Rotation paths and how fast each direction turns (degrees a step)
Each turn is a multiple of 5 degrees from 10 to 175, or 0.
Each row of a path follows its step; steps can be skipped.
Path 1:
step 0: [  0 -15  27  15  20  18  -5 -31  21   2   7   3  23 -12  30 -21  16   9
 -25  12 -22   1   1  -7   7  31  23  21 -30  25  -5   5   8 -22  32  -7
  -4  -1  -1  25  12   2   8  -5  37  -8]
step 1: [ -1 -41  31   0   8 -13   5 -29  12  -7 -27 -13  29  -4  17  10  -5 -12
 -11 -15  13  23  25   8   1   2 -30  25 -31  17   0  11 -11   4   0   3
  -2 -19  -5 -10   5 -34  28 -24  19 -11]
step 2: [ 31 -13   9  -6  15   1  21  -4  -6   3 -15  33  22  27  39  10 -14 -36
  27   8   7  26  -7 -15 -13  14   2  11 -31  11  -2   6 -21  -1   5  11
 -16  13 -15   7   3 -22 -11  10  33  22]
step 3: [  6  -6  20   4  13   6  -6  10  26  -9  -3 -29   9   9  21  14  20 -15
  12 -16 -17  51 -13   6 -32   9 -16  19   0   4  -8   4  -5 -32   9   2
 -32  24   0   5   2  17   0  23  38 -20]
step 4: [ -9 -20  -1  15  38  -9  11  23  22  -5 -11  23  27  -9   7 -12   4  18
   2 -29  11  11  23   0 -37   7  -4  13 -14  35   3  20   1  -5  -1 -36
 -41  -4 -10  21  16  -1  -2   1   5 -11]
step 5: [  6  26  12  -1  19  23  21 -30  34   0  -4  17  10  16  14  -3   0  -8
  13  27  -1  15  23  13  -5  -2 -33  22 -36  15   6  14  -8 -15   1 -36
 -16 -14  -2  16  -5  -5  25  30 -14  -3]
step 6: [ 32  -6  11   1  30  -1   2  -9  55 -19 -10  -6  14   3  -1 -13  13  15
  -8   0  -6  37  10 -13  27  23  -7  15 -12  20 -12  22 -16   3  32   6
  15   8 -24   6   0  -9 -10  23   8  24]
step 7: [ -1 -24  25   1  50   5 -12 -35  -1   6   6 -26  30 -18  -9  24  -8  -8
   9   2  10   6   6 -13  15   4   1  11  -1  29 -23  10 -10 -24  -1  -5
 -36   8 -24   4  16 -26  13  11  19   8]
step 8: [ -6 -18  11  14  24   9  20 -12  10 -17   7  16  14  16  -5  21  -3 -24
  24  -2 -20  13  26  -8  -1  17   0  19 -24  17  19  45   0 -28 -27  11
   0   0  -8  21 -19  -5   0 -24  40   4]
step 9: [-19  -1   9   4   0   5  34  11  38   0 -18   0  31  -5  12  13 -15 -15
  35  -2 -44  16  -3  20 -12  15  -8  39 -10  22  -1  -8  -4 -13  31  15
 -10  12 -20  -4  20 -12   8   0   7   2]
step 10: [ 34  -8 -10  33  23 -12  15   3  10 -15 -10  -4   9 -21  10 -10 -23  -4
  37 -26  12  23  19  12  -7   5 -25  13 -10 -10 -24  18   7 -24  24   3
 -29 -12  -6  21   4 -24 -11  20   8 -23]
step 11: [ 25  22   6 -12  29   5   9 -30  27  -3  10  13   1 -16  30   1  13 -18
  20  -6 -25   5  21 -24  -8  25  -2 -12 -25  17 -19  23  18 -12   4 -23
 -29  -9   1   6  37  16   0   1  12 -13]
Speeds:
[ -3  -4  10  -8  -2   6   1   2  -3   4   8   5   2  -2 -10  -8   6  -2
  -3  -5   0  -3  10  -5  -1  -3   4   4  -5  -3   1   2   4  -4  -2  -1
  -4  11  -3   6   2   5   5 -10  -3 -11] | 95
[  3  -2   6  -6   5   3  -4  11   3 -10   0   4  -1   9  -1   1   6   7
  -3   5  10   6  -5  -7  -8 -10  -5   1   0   3   3  -6  -6   7  -6 -11
  -2   1   1  -2   0   5   2   8   0   0] | 35
[-7  5  8  2 -2 -3  0 16 -1  5  5  0 -2  0 -4  8 -4 -9  8 -6  2  3 -4  8
 -2 -4  1 -9 -8  8 -3 -1 -9 -4  4 -1  2  0  3  2 -5 -2 -6 -6  7 -1] | 60
[-14  -6   1   5   3  -5  -1  -6   2   3  -5   5   3   4   2   4   3  11
   6   4  -1  -6  -3  -5  -5  -1  -8   2   0  -3  -4   0  -1  -8   4  -4
   4   0  11   3  -3  10  -3 -12  -2   6] | 90
[ -2   9   0  -2  -1  -6   2  -4  -3  -4   1   1   6   1   1   8  -1   6
   9  -3  11   0   2  -4  -1   6  10  -2  -8   0  -6   3   1   6 -13   5
  -3   0  10   6  -4  -6   8   3  -7  -4] | 120
[ -3   8   1  -3   3  -7  -6   0   6  -5   1   0 -13   1   5  -6  -2   3
  -3   3   3  -4   4   5  10   7   4   8  -8  -2  -4  -1  -3  -3   2 -11
  -9  -2  -1  -5   0  -1 -10  -4  -7  -5] | 60
Path 2:
step 0: [ 32  34  17 -34  -9  10  -2 -10  -4  10 -24  21   0  -9   3  27   8 -33
 -16  21   8   5  -3 -13  16  -4  21  10 -32  21  29  -7  -6   8  43  -9
   6 -32  11   0 -34   1 -18 -15   7   6]
step 1: [-10 -17  15   6 -34   1 -12  34   4 -19 -29  -7 -36 -14  13 -20  16 -14
 -18  16  16   9  13 -37   5 -22 -18 -12  34 -20  21   2  -9   8  10 -24
  12  10  -1 -36 -26 -11 -16  -7  15 -11]
step 2: [-19 -21   8 -30  -7  15 -18  14  21 -35 -14  -2  25   8  28  -6 -10  -2
   0 -11  20  28  16  14 -24  19 -13  19   2  -8 -20 -22  50   7  -2  32
   7  13  12 -22  12 -11  -2   8  21 -26]
step 3: [ -1  26  14  -9  31 -12  25   0   9 -27  -3  10 -23   1 -27  24  -2  -7
  -7  -9  27  43  22  22   0  13 -34  11 -32   3   1   0   4  -6   8  24
  -8 -19  11  -6  18  -8 -24 -15 -33  32]
step 4: [ 49 -15  21 -15 -22 -37  52   3   2   5  -9 -10 -30  -8  11   7  -5  11
 -10  -2   0  14  13 -45   1 -19  23   7  -8 -41   4  -7  -1 -17  10   7
 -19  -2 -13  12  -1   1  -1   1  -1  18]
step 5: [ -2  -8  17  -7 -16 -20  -7 -12 -13 -36  -5 -12  14  14 -12 -16 -19  -4
  37  14   6   3 -14 -16 -15  -9  -2  -3  49 -19  33 -17  23   0   0  20
   0 -25   0  -6 -29   9  37  40  -4   0]
step 6: [-14  24 -22   4  -6  -5  31  -4   2   3   0   9  23 -46  12  -8   2 -65
  27  10  -2   6  15  17 -13  32 -12   4 -12   6  13   3  30  32  10  18
  12  -8   2 -10  -6  20  -6  17 -15   1]
step 7: [-11  14 -34  18  24  11  36   9  15  19   9 -16 -10 -28   2   2   9  -1
 -13  -6  33  12  24 -10  27 -37  -8  16  17 -35   9  10 -17  21 -21  20
 -17   1 -33 -19  12 -14 -23   7   0  -2]
step 8: [  6  -6   1 -16  -2  19 -16 -20   6 -20  -9  17  30  15   0  20 -29  13
  22 -25 -13   8  26 -12  14 -12  26 -21  -2 -51   5  -9 -26 -15   4  34
 -11  11 -21   9  27   3   2  31   4 -24]
step 9: [-36  14  11  -2  27 -25 -18   5 -32 -17   1  18  18 -29  -1  25   5  -2
   6  -4 -33 -10  16   2   9  -2 -19  -7 -32   0  21   5  -2 -40  18   4
  -4  -8  -4 -14 -26  12  32  27 -28  20]
step 10: [  2  -5 -16  24  -7   1  12  -4   8  30  -7  -1 -16 -41  29 -10   3 -14
 -32 -12 -11 -12  -3 -11 -23   0 -12 -16  11  -4 -16 -18  24 -19 -23 -13
 -38  26 -33  -7 -24  32  -2  10 -31  19]
step 11: [ -9   7   3  -2   1  27   1 -46 -21   5 -26 -10  38  15  14 -32 -23   8
 -11  -4  32 -21 -12  20  -2 -34  -2   3  23   3 -23 -18   3  -2 -27  11
  -5 -27 -37   3  18 -12   3   4 -14  -3]
Speeds:
[  5  -1   0  -6 -10  -5   0  -3   5   8  -6  10   2  -2  10   4   3  -1
   5   1  -6   0   3   3   1  -2   3  -1  -6  -2  -3  -8   4   5  -8   5
  10  11   1   9   1   8  -4  -1   7   5] | 170
[  3  -1   8  10  -7   1   3   2  -5  10   0  -8   8   0  -5   6  -1  -2
  -1  -6  -5   3  -1  -7  -1  -2 -11   1  -6   6  -3   7  -4  -1  -1   7
   2  -3   5  -8  -3   7 -10   4   6   4] | 120
[  2  -8   0  -1  -5   1   4 -12  -6  -7   6   7  -2   5  -6  -1  -3  -7
  -1   0   4   2  -7  -9  12  -8   3  -2  -5  -2   0   5   0  -8   6  -2
  11   7  -7   0  -3  -6  -1   2   4   0] | 95
Path 3:
step 0: [  4 -26   2  34 -17  -8  -3   0  13   9   3  11  12 -11 -12  16  17 -16
  10   4   1   1  24   6  37 -25   2 -14 -37 -35 -16  -8  23 -20  -9 -26
  -3   5  -1 -18  19   2 -27 -15  44  -5]
step 1: [ -3 -22  -1   7 -18  17   9 -21 -17  -1  -2   0 -36 -23   2 -26 -18  11
  29 -34   1  21  22  -5  28   8  -7 -14   0  23 -11  -4  -5 -17   6 -25
 -20  12 -20 -18 -18  21 -10 -43  11 -14]
step 2: [-19  -2  29  -1 -16 -26   1 -18 -15 -23  30  21 -19  12  -9 -21   0  -2
  21  19 -14 -13 -24   9   2  -5  -1 -29 -26  31 -12   7 -22  45   1 -19
  -5  13  -3 -12  -3  35  -6   2   7 -10]
step 3: [  3  19   7  22 -10  -6   3 -11 -12  -8  24   8  -8 -34  -7   5  -9 -19
  -6  24 -26 -14 -13  32   6   7  54  16  26  33  11   6  -2   7  -3   5
 -21 -19 -23 -29 -11 -10  -4  14  26   0]
step 4: [ 14 -19  -4 -25  36  18  -6  -9   0  30  27  -7  -8 -18  -2  19 -43  -6
  -8  -2   5   4 -16   4 -18  -8  36 -19   9  36 -22  12  27  23  -5   4
  33 -18  12  -4   4  -3  -6  -7  14   1]
step 5: [  4  11  -8   5  25 -11  -8 -17 -13  52   5 -15  35  -4 -33  -6  -4  22
 -31  30  11 -18   1   3   7   1  20 -19 -21  -2   7  -3  13 -17   8   0
   2   5  -4  11  24  40   7 -15  22   8]
step 6: [ 41 -28 -10  11  25  -6 -13 -15   7   5  17  13  -2   8 -20   0   1   8
  -3   5  36  18  -8  30   7  11 -19   9  -1  11  -3 -15  -9 -54  30   3
  -3   9 -21  -3 -20  11 -25  -8  12  25]
step 7: [  1 -16  15  20   9   3  -9 -34  13   5   9  24 -21  26  19 -13  30 -11
  15  28  -1   4  37  -5 -11   2 -24 -41   5  10 -26   4  11 -20  16   4
  -1   3   5 -19  33   4 -32   2  14  -9]
step 8: [  9   2  -2  20 -39   7 -15  -2 -11 -21  17  15  -5   2 -19   6  15   6
   5  -7 -30  33  14  -5  28  -6  32 -48 -10 -13  -4 -15  -7 -27 -24   7
  -5  -5  -4 -26  -8   5 -13  -7  23 -29]
step 9: [ -3  -2   9  16   2   2 -11 -10  -3 -13  21 -14 -21   9  -1   1 -26 -32
   9 -16  16  15  19   9  41  -4  22 -21   3  30  -7  29 -22  23   1 -25
 -13  -1  25 -17 -24  10  15 -43  -4  -8]
step 10: [ 11   2   1   8  -5 -33 -12   8 -32  -8   0 -18  -1 -36 -17   9 -11 -27
  12  40  10 -21 -13  -7  16   1   2 -17 -12  38   3   1  -3  43 -20 -14
  -7  15 -18  -8  27  16 -21  -8  13  -5]
step 11: [ -9 -31   0  -3 -10  -9   7  -2  14  11  27   8   7 -47 -25  15 -25  -6
   7  -1 -12 -26  -9  31   0 -11  21  29 -25  33  -6  14  30 -20  13  -1
  -7   5 -23 -23   4 -13  -2  -9  24   8]
Speeds:
[ -1   0  -9  -7 -15   0   0  -4   1   6   1  -4  -4  -6  -3   2  10  -5
   7  -5  -1 -11   1  10   3  -3  -3   2   4   9  -5  -2  -4   5 -10  -4
  -3  -3   7   6  -4   5   1   2   0  -2] | 45
[ 1  2  0 -7  0  8 -3 -3 -3  0  2  3  4  9 -2  3 10  0  9  3  7  5 10 -6
 17  0 -2 -5  4 -5 -5 -4  0 -7  0  4 -1  5  4  0 -1 -5 -4  4 -1 10] | 45
[  3  -3  -8  -3   7  -2  -1   2  -9  -1   5  -3   2  -8  -3  10  -5  -3
  -2   1   1 -14   4  -5   4  -7   3   3  -1   1  13   0  -3   1   6   8
   7  -1  11  -2   4  -2  -1  -4  -5   3] | 60
[ -7   1   3  -4  -1   3  -1  -4   5  -7   8  -4  -5   3  -3   0   4   3
  -2  -3  -6  -9  -3   0  -5   5 -10   2  -4   8   0   3  -7  -7   0  11
  -1   8 -11 -10   5  -1  -4   6  -4   5] | 80
[ 8  3 -1  6  7 -6  1 -2 -6 -5  4  0 -7  5  1  1  4 -5  3  0  6 -2 -3  4
 -1 -3 -3 15  7 -2 -5 -2 11  4 -5  5 -5  7  1 -1  8 -8 -3  2 10 -8] | 100
[  6   3   3  -1  -4  -4   6  -5  -5  -5  -4  -4   4  -2 -12   0   7   3
   6   1   1   0  -5  -9  -9   9  -3  -7  -2  -3  -6   5   4   7   3  -3
   3  -6  10  -7  13   5   3   3   0   4] | 135
[  3  -3  -9   3  -5  -9 -12   7   9  -6   0  -8   1   8   1   0   8  -2
  -5   1   2   1   1   2   0   5  -2  -8   6  -1  -2   1  -1  -9   4   4
   5  -3   1   3   5  -2   0 -13  -3 -10] | 40
